In the rows, 128 means zero.
A single turn carries every row of the set below to another of its rows. Some are shown first; where does it send the rows asked next?
Nemiv: [129 102 102 109 148 109 112 138 122 136 112 148 152 140 147 154 121 106
 123 129 154 123 124]
Firol: [125  94 118 141 137 121 139 112 110 134 140 128 169 147 166 174 153 102
 108 130 134 109 126]
Zevu: [140  98 125 109 139 169 157 138  70 144 168 116 168 122 112 107 107 119
 103 130 133 104 127]
koro: [130  80 125 111 143 123 163 109 131 127 144 145 143 172 127 165 135 108
 106 113 112 126 112]
pem: [126 131  97  95 116 153 154 125  90 154 150 148 173 149 117 183 107  97
  95 137 139 148 126]
kavi: [147  94 121  94 154 170 148 145  80 156 151 118 154 134 118  98 108 109
  94 139 140 108 124]
dani: [139 115 123 121 129 126 147 106  56 125 139 124 175 148 127 140 121 122
  84 126 121 128 162]
zivib: [140  91 108  86 119 141 166 138 120 132 146 141 104 146 124 169  94 117
 113 129 140 113 127]
mokoz: [155  79 143  91 124 148 109 144  95 138 158 117 138 112 136 152 126  96
  87 115 121 139 135]
Vituf: [154 102 129 114 143 168 149 143  78 157 161 100 163 130 128 117 104 117
  92 145 137 104 120]
rafo: [150  80 118 115 134 162 153 120 105 121 151 144 142 134 159 116 134 113
 102 130  92 106 102]
zis: [155  89 134 102 121 148 136 133 106 130 137 145 126 131 145 123  98 131
 116 142  93 104 117]
Bur: [136 115  80 108 150 131 134 147  76 131 109 131 162 148 114 126 120 136
 100 119 140 127 138]
zaf: [134 114  99  88 124 156 166 135  87 160 139 146 171 159 119 196 115 115
 113 138 138 119 138]
tefu: [169 120 110  83 126 146 166 131 102 109 129 111 144 109 143 140 142 127
 116 148 113 121 140]
tar: [127 124  95  96 120 157 155 132  88 155 147 155 173 151 117 183 112  90
 101 131 147 142 123]
fup: [142 129 119  91 113 149 147 132  97 120 140 118 120 111 148 128 139  98
  97 151 109 144 136]
Nide: [155 113 107  83 154 155 113 137 107 135 158 123 169 113 139 134 125 126
 118 117 108  84 142]
rilir: [164  98 119 120 143 153 138 128 111 118 142 154 149  99 150 128 108 119
 113 142 115 111  96]
nipes: [135  95 130 113 142 165 139 145 120 142 121 128 155 116 107 144 138  98
  84 124 112  80 111]
pogu: [142 105 102 147 153 148 133 142  73 153 135 120 146 138 129 142 139 113
  70 145 147 125 135]
Nof: [155 122 106 114 109 166 161 131 114 127 119 122 128 115 118 131 153 111
 116 137 114 129 125]
Gugi: [125 103 127 105 132 156 142 149 120 138 122 122 154 123 102 140 144 101
  83 120 106  89 103]
Nute: [113  91 124 108 111 107 133 114 106 123 131 145 161 160 132 149 123 112
 127 108 121 114 147]
Tisog: [138 112 119 122 130 130 144 117  55 127 156 119 170 149 124 132 124 123
  78 130 119 114 165]
taf: [144 111  89 108 150 131 136 150  77 130 116 131 161 144 101 119 114 133
  93 125 141 115 144]
nuf: [113 100 133 108 131 115 146 108 104 157 159 106 143 123 127 160 145  94
 135 144 123 110 127]
figud: [137  94  98 100 142 119 133 130 121 158 146 100 143 133 130 149 147  96
 142 129 142 127 104]
zon: [126 118  93  93 129 144 183 109 118 116 171 138 138 155 141 153 123 101
 102 123 118  98 113]
rav: [129 106 107 146 153 146 136 136  70 154 124 124 144 138 139 155 143 117
  75 148 142 128 139]
lome: [134 103 118 110 135 114 120 127 128 140 157 144 128 154 137 167 100 126
 131 121 121 139 124]
durib: [124 113  80  73 138 153 164 139  82 145 155 140 173 151 139 185 123 110
 100 134 139 140 132]
kat: [122 113 113 117 172 118 147 112 128 126 159 157 155 128 142 175 127 117
 123 135 127 114 114]
Ner: [161 123 101 113 137 148 153 104 121 135 171 149 130 123 145 169 106 101
 114 137 153 122 120]
Famad: [165 124 111  86 152 150 117 120 108 138 157 123 175 112 135 140 139 125
 120 120 110  89 141]
Zol: [137  95 126  79 133 100 147 109 113 133 141 114 161 129 109 142 126  89
 137 126 134 125 120]
mil: [157  83 142 101 120 154 111 138  99 133 163 117 148 120 136 143 117  89
  81 110 113 130 133]
lem: [127 114  87  76 133 153 158 137  80 151 157 142 172 163 142 186 122 101
 100 135 136 133 131]
tivod: [135 110  96  91 127 162 167 126  92 166 137 144 165 159 116 194 123 117
 106 142 136 126 141]

lem -> tar
dani -> rav
Now find these:
zon -> Ner
taf -> Tisog
fup -> Nof
tivod -> durib
figud -> Zol
Famad -> mokoz
lome -> koro
Zevu -> Vituf
Firol -> Nemiv
Nide -> mil
zis -> rafo

A single turn carries every row of the set below to another of its rows. Some are shown first; where does it send the rows asked next?
Doba: [116 111 136 133 129 115 141 155 136 116 136  97 138 140 103 102 125 154
 136 111 137 143 126 115 106]
mopi: [145 141 136 143 139 104 147 123 114 122 155 122 140 103 136 143 129 111
 117 121  95 120 128 168 120]
based: [145 103 134 149 119 139 132 132 140 121 140 111 109 141 143 149 111 116
 159 147 107 117 152 119 138]
fige: [112 140 120 149 115 142 111 116 112 129 159 158 156 124 127 131 147 132
 119 126 147 123 111 125 102]
Mape: [136 136 128 170 139 133 106 129  93 124 147 136 150 128 127 144 151 137
 129 128 137 159 135 125 114]
fodu: [152 108 118 147 118 163 118 124 121 160 131 111 129 137 115 144 141 101
 154 144 152 139 142 136 122]
big: [134 109 143 131 133 113 139 133 106 111 106 139 134 127 120 116  90 123
 136 116 139  93 135 157 105]
lav: [128 135 135 147 135 128 128 148 145 117 122  94 141 141 101  99 122 156
 135 147 149 138 123 131 124]
Dem: [120 106 128 147 122 146 122 107 128 152 118 145 133 127  86 113 148  92
 108  97 138 137 146 133 114]
Gaf: [120 110 133 128 134 122 115 102 128 148 122 156 141 154 152 136 131 116
 148 132 164 117 109 112 121]
tisa: [115 115 152 131 128 137 164 132 147 146 133 136 123 132 122 135 159 112
  97 114 120 115 150 107 128]
Sapa: [101 124 108 112 163 129 103 110 122 141 146 136 121 123 138 142 141 136
 145 141 120 139 107 123 140]
Nelef: [136 115 136 147 128 112 143  98 135 124  95 146 119 124 132 107  95 128
 140 105 148 105 129 151 119]
mev: [132 145 116 138 138 122 136 138 112 106 138 126 145  88 139 132 135 109
 130 119  93 126 143 141 152]
gido: [112 108 120 113 128 121  92 116 141 114 125 147 140 127 129  96 142 128
 148 110 106 139 114 114 109]
tulom: [135 127 124 117 144 136 143 152 112 165 119 116 121 119 125 137 118 137
 104 106 133 103 106 149 146]
Vofaf: [142 113 141 146 119 128 131 127 152 142 131 105 130 155 149 123  98 111
 139 140  96 118 155 143 121]
kup: [143  94 154 133 143 121 138 148 131 123 136 103 132 148 109  98 119 158
 130 131 128 134 111 126 139]
vopo: [145 147 125 153 125 114 127 117 117  98 148 136 134 101 147 142 132 137
 115 102 103 127 137 145 137]
mebet: [137 113 132 165 126 121 130 130 124 108  97 146 130 120 123  91 106 110
 143 103 132  97 125 143 133]
meku: [141 144 113 136 144 130 131 131 132 150 120 109 109 122 109 126 140 117
 114 113 155  99 112 158 161]
Tupe: [128 119 108 129 167 136 105 111 119 167 106 128 104 117 125 141 130 116
 150 128 114 151 131 136 140]
sego: [131 145 109 115 146 125 144 130 123 163 130 100  95 112 116 130 129 138
 132 113 142 116 111 151 132]
sura: [123 117 140 142 134 113 138 131 137 133 124 109 126 147 134 136 102  90
 155 150 112 123 156 110 144]
ketip: [120 159 158 137 134 117 150 136 141 149 123 131 135 136 122 118 157 114
  97 129 122 124 141 103 122]
Vosu: [140 113 115 132 136 121  95 128 118 120 123 117 135 116  98 102 143 124
 148 100 110 169 128 130 112]
dopit: [129 132 156 121 139 133 140 126 138 139 143 130 120 144 122 110 152 132
  85 123 105 113 160 129 135]
limen: [135 108 105 124 104 148 105 112 136 127 159 117 141 128 112 131 134 109
 160 144 143 125 115 141 116]
fima: [107 108 113 129 117 137 110  95 149 156 141 147 120 126 108 122 143  87
 121 108 116 115 112 131 125]
Tunut: [131 112 144 143 151 118 113 101 117 138  90 164 140 141 142 131 137 117
 132 115 149 142 148 120 120]

lav -> ketip
Dem -> fodu
Now find these:
dopit -> Vofaf
limen -> fige
sego -> Doba

